In the rows, zero is written as 128.
Each path below is one point turned by a fixed rotation once a step. After each direction that follows a path, write how fast that rotation turns it, in degrees a step (0 if it stays still).
Each turn is a multiple of 5 degrees from 10 to 175, or 0.
Each row of a path follows its step; steps can be skipped.

step 0: [131 133 128 132 126 137 133 128 132 122 121 114 139 134 121 128 130 126
 128 135 122 121 130 127 124 129 117 132 134 126 129 125]
step 1: [129 129 138 124 131 137 126 126 125 129 132 129 124 134 132 125 124 121
 135 123 126 125 137 122 124 124 120 117 136 128 117 125]
step 2: [133 135 136 124 122 121 123 122 130 129 131 127 135 118 129 135 116 123
 121 122 125 129 130 132 126 131 132 132 134 126 123 120]
step 3: [139 126 135 130 117 123 127 131 125 124 125 124 124 122 114 126 129 126
 136 127 131 128 130 126 121 134 128 126 130 120 136 132]
step 4: [134 123 137 130 133 132 123 123 129 123 114 127 134 129 134 129 135 121
 125 119 131 131 127 127 119 124 130 125 127 131 126 139]
step 5: [136 121 124 120 130 127 128 128 128 132 124 135 133 124 122 119 126 121
 127 131 132 124 124 140 130 132 125 130 134 137 116 127]
step 6: [138 135 130 122 127 138 117 132 134 122 125 135 127 129 117 121 130 130
 125 129 118 128 125 124 132 126 127 135 129 123 130 123]
step 7: [130 130 135 137 124 130 129 119 129 120 125 128 122 135 125 127 122 122
 122 134 135 121 121 117 127 122 126 123 134 133 126 124]
step 8: [129 140 131 131 130 124 137 136 136 126 124 126 138 120 128 128 118 120
 132 127 126 127 128 129 129 123 118 122 128 128 119 131]
step 9: [142 126 127 125 127 131 127 124 133 121 129 131 127 120 133 129 128 131
 128 129 130 131 144 124 128 134 119 123 136 122 128 122]
Directions:
[127 127 127 129 131 130 131 131 127 126 130 128 123 128 130 128 125 129
 125 127 127 128 128 129 125 132 128 130 126 128 128 130]
0
[129 128 126 126 131 125 129 130 128 127 130 126 128 124 128 130 126 126
 129 126 127 127 125 132 128 125 129 127 129 131 129 125]
120

step 0: [123 132 125 128 123 120 127 128 126 131 124 117 121 135 130 126 126 134
 122 138 133 137 124 131 137 121 124 129 125 130 125 140]
step 1: [136 134 124 125 131 130 139 123 129 127 138 124 118 138 133 136 130 127
 122 132 130 133 129 131 137 128 121 123 131 133 119 127]
step 2: [135 128 137 130 125 121 130 127 131 124 135 133 118 128 131 125 133 130
 114 131 120 132 129 123 137 123 133 122 138 127 130 126]
step 3: [130 123 129 135 132 120 123 124 129 130 136 124 123 136 127 127 121 122
 122 141 130 125 126 123 138 127 131 140 132 127 131 124]
step 4: [132 122 126 132 133 131 129 113 126 131 141 122 124 125 135 132 126 130
 126 124 131 125 128 130 128 127 137 131 134 133 128 115]
step 5: [126 128 133 133 131 132 118 130 129 128 133 121 126 112 135 125 117 134
 118 128 128 128 127 129 129 122 138 127 131 127 132 129]
step 6: [129 128 130 132 127 143 126 127 125 128 131 120 129 127 127 129 116 128
 118 134 138 129 123 123 126 130 127 135 119 138 130 130]
step 7: [126 128 131 123 131 135 142 119 121 127 133 129 122 116 123 130 130 135
 118 127 134 126 124 126 123 123 126 125 124 135 129 131]
step 8: [120 127 127 128 126 124 131 131 136 127 122 124 123 112 128 131 131 128
 119 139 129 125 126 124 132 124 119 127 130 134 132 138]
step 9: [122 128 125 133 123 125 128 125 130 122 126 122 118 134 127 139 136 133
 125 130 138 130 126 121 131 129 119 136 128 139 122 128]
Directions:
[127 129 127 129 129 129 126 124 129 126 124 129 128 124 124 129 127 129
 126 126 128 127 129 128 124 129 125 129 125 130 128 130]
35

step 0: [134 133 131 136 133 138 122 137 121 130 128 130 132 136 119 130 125 128
 127 128 122 135 125 126 129 131 124 125 125 119 133 134]
step 1: [126 132 122 125 140 124 129 128 123 133 130 128 134 132 130 126 125 128
 141 128 120 122 118 137 132 126 122 126 124 129 126 126]
step 2: [129 126 131 123 124 123 134 132 138 135 121 139 129 130 136 124 135 126
 122 122 125 119 125 132 129 128 126 130 121 133 123 127]
step 3: [125 120 143 130 125 131 124 123 137 128 125 128 125 126 132 129 125 127
 126 124 125 134 137 136 131 128 123 132 125 125 137 129]
step 4: [120 123 126 126 131 122 130 125 133 126 137 121 124 125 129 136 128 128
 138 129 124 139 132 127 114 124 127 128 128 125 123 129]
step 5: [125 129 126 129 123 126 132 127 126 134 127 119 126 124 119 118 128 127
 121 124 123 123 126 114 117 131 132 128 125 125 122 131]
step 6: [122 129 130 129 128 131 125 122 128 120 123 126 126 123 118 120 122 134
 125 138 123 123 126 124 138 129 129 125 126 132 134 119]
step 7: [132 124 119 131 125 124 134 135 129 114 132 137 133 120 129 130 129 138
 126 135 128 130 129 129 131 122 123 123 131 132 127 130]
step 8: [133 126 134 135 124 138 131 138 121 129 133 128 135 131 128 129 121 134
 123 121 138 126 123 131 124 125 124 130 127 126 124 135]
step 9: [124 136 128 123 135 137 127 133 130 129 129 128 127 142 119 131 123 125
 136 130 129 131 123 134 134 129 127 129 119 124 126 128]
Directions:
[127 128 125 127 132 130 129 123 129 128 128 130 127 131 127 124 129 127
 127 127 127 124 129 126 129 127 127 126 129 131 128 129]
85
